In the data rows, 128 means zero.
Here are some points, each followed by its number:
[116 133 135 181 173 104  92 144 166  53 188 106] 0
[138 143 128  93 165 176 127 111  94 179 107 100] 1
[126  88  92  89  99 132 119 201 121 176 176 135] 2
[110 177 178 163  96 195 118 164 144 138 118 153] 3
[101 131 163 121 131  88 115  96 238 130 118 127] 4
[107 177 101 118 140  78  87  99 185 143 144 111] 5
[158 123 167  19 133  55  89  44 234 112  65  98] 6
[103 157 142  90 115 144 111 108 168 146  88 128] 7
[133 150 139 136 143 121 134 125 140  80 114 116] 8
[ 90 107 149  88 128 165 111 134 150 150  90 136] 9
[175 101 105 116 100  55  74 128 175 119 181 109] 10
[147 125 114  94 158 108 135 146 170 135  85 140] 11
[114  48 101 159 115 147 132 161  97 124 172 133] 12
[ 86  96 218 138 172 113 121  70 155 173 220  87] 13
[174 173 156 134  81 137  98 110  11  80  86 128] 14
[137 160 164 186 137  71  90 169 204  86 173 129] 15
[ 76 150 103 153 162 149 205 142 140 163 197 137] 16
[112 137 105 181 110 135 112 172  87 126 105 187] 17
[ 94 126 106 104 160  98  68  13 130  75 112 185] 18
[148 130 115 141 130 109 104 111  76 135 148 137] 19
[192 143  89 125  66 127 133  70 108 143  79 138] 20
[161 148 169 113 154 114 112 158  71 139 113 137] 21
[ 88 108 147 161 130 143 172 115 171 127 118 107] 22
[ 91 113 157 139 142 143 171 165 130 117 137 103] 23
[116 135 107 119 203 138 172 160 118 138 181 119] 24
[151 137 102  98 167 125  90 121  89  92 152 143] 25
[117 113 122  63 115 102 143  67 161 123  73 163] 26
[115 141 169  44 109  48  94  68 193 140 117 114] 27
[112 115 113 123 125 138 155  96 161 114 141 126] 28
[157 140 156 211  96 147 144 142  61 130  99 133] 29
[125 184 148 132 219 152 160 109 171 123 181 118] 30
[149 145 155 157  60 115 103 151  99 107  90 113] 31
New points follow, each followed by the number of its nearest point above, looking only along the 5 directions in which the numbered points spread most.
[133 121 128 126 113 132 123 155  87 139 179 117] -> 12
[ 86 139 132 115 151  57 142 105 177 125 137 156] -> 5
[ 63 172 141 142 140 147 128 111 184 130 135 138] -> 22
[131 110 157  99 214 187 112 154 112  56 173 118] -> 24
[157 138 132  99 180 118 121  85 156 164  41 151] -> 26
[ 91 178 129 126 142 147 127 136  66 122 140  95] -> 21
[139 125 137 150 105 117 174 157  70 118 164  97] -> 17
[140  68 127 209 122 168 123 123  49 174 131 118] -> 17
[ 85 156 108 189 104 173 130  95  88  95 175 226] -> 21
[131  63 129 148 138 146 161 112  75 166 130  80] -> 1
[147 154 142  74 148  82  66 107 149 163  77 129] -> 26
[187 102  88  36 100  41  55 121 117 148  58 102] -> 20
[ 83 165  96 119 118 175 137 155  25 185  84 135] -> 1
[202  89 118 133  26 119 108 149 103 151 109 116] -> 31
[110 146  98 113  84  75 166 154 132 162 147 158] -> 11
[181 170 123 110 109 142  82  91 148  99 133 159] -> 8
[ 75 139 128 141  84 151 102 125 161  86 104 164] -> 8
[102 142 181 118 101  86 116 105 159 165  82 172] -> 7
[131 158 151 101 130 129  73 135 122 115 118 154] -> 8
[135 126 142  96 145 165 154 153  78  93  96 111] -> 21
[142 132 118 145  56 193 167 141  56 163 151 130] -> 17
[204 162 122 181 115  74 144 187  79 125 176 114] -> 17
[150 133 133 118 166 144 124 135 137 134 154 121] -> 28
[155 141 129 163 150 143 138 150 158 168 149 145] -> 23
[ 99 104 148 204 115 114  85 146 194  56 172 140] -> 15
[121  83 144 177 121 153 133 108 179 127 186 119] -> 23
[142 121 176 127 107 101 100 118 178 116 146 184] -> 5
[142  93 117  91  90 146  95 138  58 159  66 102] -> 20
[142  87  82  61 107 109 124 106 177 109 119 114] -> 11
[ 81 133 138 125 193 121 128  95 207 146 174 118] -> 13
[136 187 162 131 114 175 160 138 126 103 102 117] -> 3
[124 121 192 186 137 207 175 123 193 141  67 105] -> 3
[ 77 105 151 118 108 153 151  99  78 160 126 114] -> 1
[118 136 138 117 112 113 164 164 182 183  85 107] -> 9
[112 151 133 119 199 104 112 107 175 103 129 119] -> 5
[148  96  88 195 147  84 157 183 107 104 127 145] -> 12
[ 67 154 119 144 151 133 180 115  70  90 164 163] -> 24
[116  59  82 108 176 115 167 112 137 135 127 145] -> 28
[179 166 155 135  80  88 150 190  76 162 128 132] -> 17
[129  96 156 138 110 153 194 160 142 168 152 126] -> 23
[ 97  70  95 105  94 153 159 109  80 127 137 134] -> 1
[118 169 104 117 115 144  89 145 103 149 134 111] -> 21
